In the data rows, 128 means zero.
Here is a table of points, one per row:
[101 162 104  99  49  96 177 108 137 117 118  66 160 121  84 140 124  86
 153  99  87 111 107  93  89 143 121 125  85  94 108 187 102  73 163  61
 161 146  63 156 103 140 171 175 104 148 166  77 118  67 113 157 108 151
 187 204 103  53 171 143 127 136 121  94]
[191 152 121 107 168 156 103 102 140 174 171 110  65 156 165 157 163  66
 154 103 157 158 136 137 112 128  96 134 181 143 111 104 139 166 131 113
 124 168 164 185 168 140 128 113 206 155 168  62 128 109  89 133 153 144
  96  80 182  99 167 121  89  74 163 154]
[ 84 194 127 110 186 150  71 103 154  70 108  71 156  54 101 219 116 204
 127  87  84  45 110 135  91 106 105  84  59 205 122  76 169 138 112 168
 117  95  69  77  81  97 102  27 116 169  91  99  57 135  61  63 130 177
  95  88 180 144 184 156 114 145  83 166]
[189 161 126 108 179 158 104 111 117 167 160 111  87 158 187 155 165 108
 145  85 178 146 150 142  87 157 116 112 176 143 132 131 103 157 125  81
 154 144 141 209 177 153 115  87 201 154 167  65 112 119  99 118 157 135
  97 107 164 157 151 120  83  70 154 156]
[186 144  97 106 140 127 106 121 140 126 179  95  91 159 137 147 114  77
 131 138 117 115 152 151 174 131 133 151 142 148 130 137 141 167 133 180
 106 157 139  98 143 155 113 194  98 149  97 179 150  77  86 144 130  49
 105 109  82 106 173 144 143  55 111 156]
[ 71 195 148 135 116 169  94 117 170  71 100 110 177  56  36 126  93  93
 145 184  97  39 135  80  72 116 135  61  91 214 131 120 160 142  75 197
 133 111  83  90 186  87  95 151 112 162 175  98  67  90 137  62 171 184
 109 100 185 218 137 139  91  84 101 150]
[129  58  92 166  66 156 175 119 102 145 181 170 150  61  95  90 145 215
 138 166  70  84 136 203 109 119 130 157 125  98 101 140 151  61 172 213
 115 171  69 164  70 160 108  61  99 148  66 100 210 180 120 123  73 176
 100 183  94 192  87  95 161 170  97 125]
[109  41 126 108 182  73 127 163 145 136  75 186 174 151 149  93 104 110
 119 102 118 163 127 103 106 151 107 134 189  95 157 126  60 101 106 162
 107 142 115  70 114  96 142  87 103 164 180 209  92 143  95 152 131 163
 197 168  96  66 168 148 105 168 130 161]
[154 178 195 117 181  78 162 113 131 105  79 131  68  97  39  91 170 166
 127 171 114 144 109 134 104 112 170  76 117  90 128  93  80 151 188  50
  35 113 147 126 190 130 148  77  93  65 137 204  90 155 128  88  55 161
 152  75  78 176 109  48 105 141 219  77]
[ 84  86 112 201 145  84 173  98  98  57 173  94  93 165 137  73 104 200
 116 161 136 174 156 105 120  93  95 142 193  90 114 123 178 136 179  88
 147 115  76 139  64 102 123 197 195 139 173  85  45 114 106 172 157 158
 110 183  88 200  72 144 191 151 140 110]
[ 93 139 101 122  68 129 184 117 117 133 166  84 158  61  73 108 145  93
 142 122  83  82  95  88  85 125 154 136  79  92 111 192 149  72 178  93
 166 154  92 168 127 178 128 206 100 171 155  93 143 159  74 143  59 124
 141 184 109  82 131 152 139 153 117  75]
[131 169 102 180 181 137 112 126  89 106 164  97 164 196 165 178  91 204
 142 156 113 134  95  45 185  90 102 134 105 113 118 103 128 197  83 186
 168 148 192 102 140 166  90  47 108  51 143  77 171  63 202 164 158  52
 105 122 107  79  67 117 125  96 124  31]
[ 56  69 120 138 125 111  75 103 103 165 143  86 115 107 113 133  92 126
 152 156 165 136 141 180  72 141 107 157 150  88  95 113 175 181 123  80
 148 115 133 145 108 158 162 137 140  70 144  90 125  96 146 180 131 117
 127 175  79 150  97 151 177 120 110 143]
[104 131  95 173  76 119  94 200 150 181 122 220 146 177  92  94 182  62
  19  57 110 109 139 180 100 193  99 180  96 182 214 148 115 122 143  89
 156  73 166  65  78  52 151 127 122  75  54  77  79 180 182 104  35 146
 134 102 204 133  86  98 201 149 132  48]
[211 104 116 126 130 136 116 111 133 125 163  91 123 161 121 131 118  76
 117 114  90 118 146 151 165 106 134 145 112 137 118 136 147 187 111 165
 126 160 114 145 113 168 128 191  89 155  88 190 137  75  92 151 126  55
 112 126  85 147 148 158 130  71 107 153]
[ 93  67 210 130  60 160  64 182 165  92 128 159 122 112 130  86 141 229
 149 145 174 115 138  58 194 108 153 143  70 193 133 190 160  62  99 165
 157  64 119 173 102  85 111 194 110 176  46 143 158  80 194  73 167 129
 132  87 196  58  72 132 120 122 180 137]
[101 122 114 113  97  91 160 125 154 124  69 174 153 176 103 123 126  76
 157  93  83 160 111  93  88 120 117 128  88  83 127 168  80  87 150  90
 138 143  61 123  57 132 141 120  85 135 163  90 102  52 108 167 195 191
 196 177  83  82 188 161 123 140 113 127]
[119  94 184  84  81 185 165 190 125  61  87  87 126 149 164 118 166  84
  67 165 129 160 118 163 195 135 148 149 207 165 148 179 169 194  99 102
 149  70 158 117  75  58 143  85  75  99 215  84 158 169 200  61 145  65
 148 112 194 139  80 125 218 179 114 158]
[206 191 160 141 148  45 163 102 182  43  63  73  75 188  79  94 203 190
 122 131 135 128  68 152 125 103 239  81  95 109 108 111  75  88  93 135
  66  55 157 128 159 174 129  86 107  30 166 190 136 170 100 185 115 188
 169  87  88 128  88  36  95  81 216 189]
[193  88  91 116 118 123 130 111 147  90 167  89 168 178 100 113 114 112
 140 102  89 145 155 158 159 133 169 128  97 131 117 125 157 206 101 151
 143 172 115 179 100 149 156 189  88 181  83 173 165  79 105 164 124 127
  86 132  87 185 156 166 125 110 101 141]
[153 165 115 107 151 167 111 129 125 195 144 124 116 174 159 147 163 172
 131  75 174 150 136 146  83 148 124 103 178 113 156 118  94 119 104  81
 168 156 110 195 184 158 126  81 189 121 164 127 102 144 105 134 169 106
  98  99 190 216 160 145  97 107 165 145]
[ 92  62 112 163 116 112 107 116 100 132 165  76 124 121 120 101  86 203
 135 166 153 154 140 180 102 129 108 156 155 105 113 124 186 163 179  70
 135 120 117 133  84 134 162 152 172  86 173  93  65 124 137 189 168 137
 136 189  83 167  78 140 160 121 118 125]
[139 127 136 107 180  60 169 164 143 170  57 183 161 153 152  79 118 164
 132 146 196 150 139 130 129 170 118 129 153 109 166  93 101  73 109  91
 142 162 190 104 168 112 142  84 159 163  97 196 109 152  79 127  97  73
 195 151 140  90 138 178 109 174 108 171]
[ 80  90 123 130  61 177 215 196 114 110 105  82 135 174 156 119 163  53
  34 141 121 157 118 174 199 148 111 164 136 156 175 184 125 143  96  70
 151  58 198  77  74  48 141  67 102  79 124  93 119 178 184  61  83 115
 138 115 195 172  93 118 181 168 117 140]
[117 198  94 192 125 137 139 133 100 110 172 126 170 103 160 212  98  62
 149 163 105 177 146  36 164 101 103 159 120  93 119  63 147 132 121 200
 143 144 159 153 209 148 106  64 106  55  64  90 153 200 211 188 162 108
 103 178  92  65  70 106 155  50 130 145]
[183 181 116 123 153 153 111 108 141 175 178 104  79 158 163 169 132  81
 136 123 135 138 151 134 161 113 121 153 176 153 108 131 143 167 146 153
 123 165 193  45 181 159 126 189 168 165 140 131 165  86  90 119 153 117
 103  92 103  90 169 128 112  77 146 171]
[184 153 101 104 152 147 106 111 130 160 167  91  74 156 146 166 145  80
 132 134 133 125 130 150 176 111 117 166 168 160 100 127 139 158 143 163
 102 176 164  51 179 153 112 200 108 171 118 168 145  74 113 148 153  75
 104 112 101  98 163 123 129  73 122 157]
[144 160 204 126  64 115 180  83  91 169  73 208  35  48 110 115 114 152
 154 163 124 153 113  91  90 154 148  67  89 103 105  96  72 223 189 121
  54 128 144 103 160  76 141 111 123 116  46 197  60 168 145  84  63 133
 128  74  76 183 144  52 111 177 176  44]
[107  82 152 119 178  68 138 169 156 166  76 165 168 149 174  79 119 141
 102 126 169 127 136 120 128 158 123 113 194  86 184  83  85  98 109 132
  96 141 158  78 163 106 132  94 120 190 149 192 102 150  97 152  99 110
 212 173 112  68 160 161  97 177 107 157]
[ 94 101 104 133  85 150 180  90 100 132 189 139 154  75  85  72 150 134
 131 136 116  70  99 143  81 119 143 155  77  94 111 179 165  54 184 189
 126 166  86 167 103 166 140 138  92 184 109 107 189 200  75 115  69 128
 117 189  98 184  90 136 150 165 104  62]
[ 98 155 101 116 170 127 202 145 136 171  86 219 167 154 162 108 129 196
 122  97 176 119 130 196  92 147 124 106 155 108 152 108  55 101 110 103
 137 128 184 193 178 127 150 107 205 120 146 202  98 134  96 136 138  45
 149 124 176 130 136 163  95 165 119 162]
[146 133  89 146 182 116  69 103  80  91 156 108 160 103 186 165 103 186
 127 117 123  70  78 128 186  86 119 139  91 168 137  74 119  68  70  72
 139 143 135  88  56 155  92 159 117  48 206 106 202  96 206  93 126 122
  92  71 132  89 123 150 102 155 127  40]
[123 179  78 102 164 160 155 151 124 182 105 153 125 160 161 121 140 190
 124  76 172 109 141 155  93 162 133 102 168 110 161 102  69 112 120  92
 164 125 131 200 178 158 152  97 213 116 161 198 110 140 102 134 178  74
 126 119 191 200 133 147 101 150 135 145]
[ 70  90 123 101 117 121  80 114 116 159 148  86 146 116 121 129  91  90
 143 136 138 188 150 161  61 133 117 145 117  97 111  95 178 180 110 108
 167 139 142 154 123 161 126 164  93  98 119  95 167  67 102 175 122 109
 112 148  86 158 119 127 148 116 101 150]
[114  87 203 105  90 159  43 183 142  68 109 132 151 150 157 104 153 112
 109 173 161 140 106 103 186 117 172 158 151 163 129 197 168 165 106 121
 137  54 123 164  78  71 117 141 102 149  75 102 170 132 190  63 186  60
 153  92 191 103  63 119 185 200 154 169]
[124 134 104  92 199 135  62  97 121  66 111  92 158  51 185 189 113 179
 120  34  94  56  73 161 164  95  99 101  87 184 126  73 130  69  96  79
 123 112  86  75  79 140  94 209 127  83  30  83 155 230 127  77 123 189
 100  83 156  68 179 165  94 164  98  54]
[127 147 112 187  75 169 166 136  95 142 184 164 148  62 136 177 112 101
 146 167 111 121 162 145 145 123 116 141 129  90 116  84 163  68 167 196
 118 169  82 164  97 154  90  69 107  66  61 116 170 188 178 154  83 212
  92 191  84  98  52 100 150 139 104 197]
[189 175 119 112 169 162  92 100 128 195 169  96  76 163 151 160 152  70
 150 122 154 174 146 131 151 118  99 160 173 154  98 113 125 176 134 137
 117 143 174 116 163 168 104 151 200 168 159 107 140 107  96 106 151 149
 104  96 137  86 185 127 110  72 140 154]
[ 84  84 192 146  67 171 104 136 178  92 105 162 154  74  99  68  83  85
 149 165 149  72 163  66 181 121 173  54  82 196 109 177 173  69  82 179
 145  88  81 130 189  99 111 179 130 171 150 154 128  85 194  81 176 190
  97  73 195  93  68 136 110  33 135  17]
[192 113 204 154 108  96 142 125  79 147  59 205  44  54  63 188  82 137
 141 136 141 173 135  39 135 153 163 115  59  82 109 183 126 106 192 197
  35  95 141 102 181  55 150 163 180 147 116 151 166 163 183 140  53 101
  85  79 142 206 198  34  96 187  69 121]
[ 89  86 125  98 147  77 135 146 150 122  78 234 142 175 128 118 110  88
 123 118  86 165 126  98 112 131  89 117 136 109 148 150  50 113 123 125
 124 130  71  92  55 128 142  96  86 153 172 162 109 111 102 191 185 196
 200 189  85  78 188 152 100 156 128 163]
Along one direction, these points spread out more than along any other. Take the direction at right angles to it along which they spread out most. Then take the direction at right angles to both along which they spread out most. Go by this last direction. For each point below, how far along it does it lie, from 0 to 99? 50 is the average, and the first point above lies past it. One standard deviation of the points above along it is 16.
[192 113 204 154 108  96 142 125  79 147  59 205  44  54  63 188  82 137
 141 136 141 173 135  39 135 153 163 115  59  82 109 183 126 106 192 197
  35  95 141 102 181  55 150 163 180 147 116 151 166 163 183 140  53 101
  85  79 142 206 198  34  96 187  69 121] 43
[206 191 160 141 148  45 163 102 182  43  63  73  75 188  79  94 203 190
 122 131 135 128  68 152 125 103 239  81  95 109 108 111  75  88  93 135
  66  55 157 128 159 174 129  86 107  30 166 190 136 170 100 185 115 188
 169  87  88 128  88  36  95  81 216 189] 42
[146 133  89 146 182 116  69 103  80  91 156 108 160 103 186 165 103 186
 127 117 123  70  78 128 186  86 119 139  91 168 137  74 119  68  70  72
 139 143 135  88  56 155  92 159 117  48 206 106 202  96 206  93 126 122
  92  71 132  89 123 150 102 155 127  40] 42
[123 179  78 102 164 160 155 151 124 182 105 153 125 160 161 121 140 190
 124  76 172 109 141 155  93 162 133 102 168 110 161 102  69 112 120  92
 164 125 131 200 178 158 152  97 213 116 161 198 110 140 102 134 178  74
 126 119 191 200 133 147 101 150 135 145] 42
[124 134 104  92 199 135  62  97 121  66 111  92 158  51 185 189 113 179
 120  34  94  56  73 161 164  95  99 101  87 184 126  73 130  69  96  79
 123 112  86  75  79 140  94 209 127  83  30  83 155 230 127  77 123 189
 100  83 156  68 179 165  94 164  98  54] 43
[107  82 152 119 178  68 138 169 156 166  76 165 168 149 174  79 119 141
 102 126 169 127 136 120 128 158 123 113 194  86 184  83  85  98 109 132
  96 141 158  78 163 106 132  94 120 190 149 192 102 150  97 152  99 110
 212 173 112  68 160 161  97 177 107 157] 49
[ 71 195 148 135 116 169  94 117 170  71 100 110 177  56  36 126  93  93
 145 184  97  39 135  80  72 116 135  61  91 214 131 120 160 142  75 197
 133 111  83  90 186  87  95 151 112 162 175  98  67  90 137  62 171 184
 109 100 185 218 137 139  91  84 101 150] 39
[117 198  94 192 125 137 139 133 100 110 172 126 170 103 160 212  98  62
 149 163 105 177 146  36 164 101 103 159 120  93 119  63 147 132 121 200
 143 144 159 153 209 148 106  64 106  55  64  90 153 200 211 188 162 108
 103 178  92  65  70 106 155  50 130 145] 56
[101 162 104  99  49  96 177 108 137 117 118  66 160 121  84 140 124  86
 153  99  87 111 107  93  89 143 121 125  85  94 108 187 102  73 163  61
 161 146  63 156 103 140 171 175 104 148 166  77 118  67 113 157 108 151
 187 204 103  53 171 143 127 136 121  94] 76
[129  58  92 166  66 156 175 119 102 145 181 170 150  61  95  90 145 215
 138 166  70  84 136 203 109 119 130 157 125  98 101 140 151  61 172 213
 115 171  69 164  70 160 108  61  99 148  66 100 210 180 120 123  73 176
 100 183  94 192  87  95 161 170  97 125] 78
[139 127 136 107 180  60 169 164 143 170  57 183 161 153 152  79 118 164
 132 146 196 150 139 130 129 170 118 129 153 109 166  93 101  73 109  91
 142 162 190 104 168 112 142  84 159 163  97 196 109 152  79 127  97  73
 195 151 140  90 138 178 109 174 108 171] 45
[ 92  62 112 163 116 112 107 116 100 132 165  76 124 121 120 101  86 203
 135 166 153 154 140 180 102 129 108 156 155 105 113 124 186 163 179  70
 135 120 117 133  84 134 162 152 172  86 173  93  65 124 137 189 168 137
 136 189  83 167  78 140 160 121 118 125] 68
[184 153 101 104 152 147 106 111 130 160 167  91  74 156 146 166 145  80
 132 134 133 125 130 150 176 111 117 166 168 160 100 127 139 158 143 163
 102 176 164  51 179 153 112 200 108 171 118 168 145  74 113 148 153  75
 104 112 101  98 163 123 129  73 122 157] 49
[114  87 203 105  90 159  43 183 142  68 109 132 151 150 157 104 153 112
 109 173 161 140 106 103 186 117 172 158 151 163 129 197 168 165 106 121
 137  54 123 164  78  71 117 141 102 149  75 102 170 132 190  63 186  60
 153  92 191 103  63 119 185 200 154 169] 20
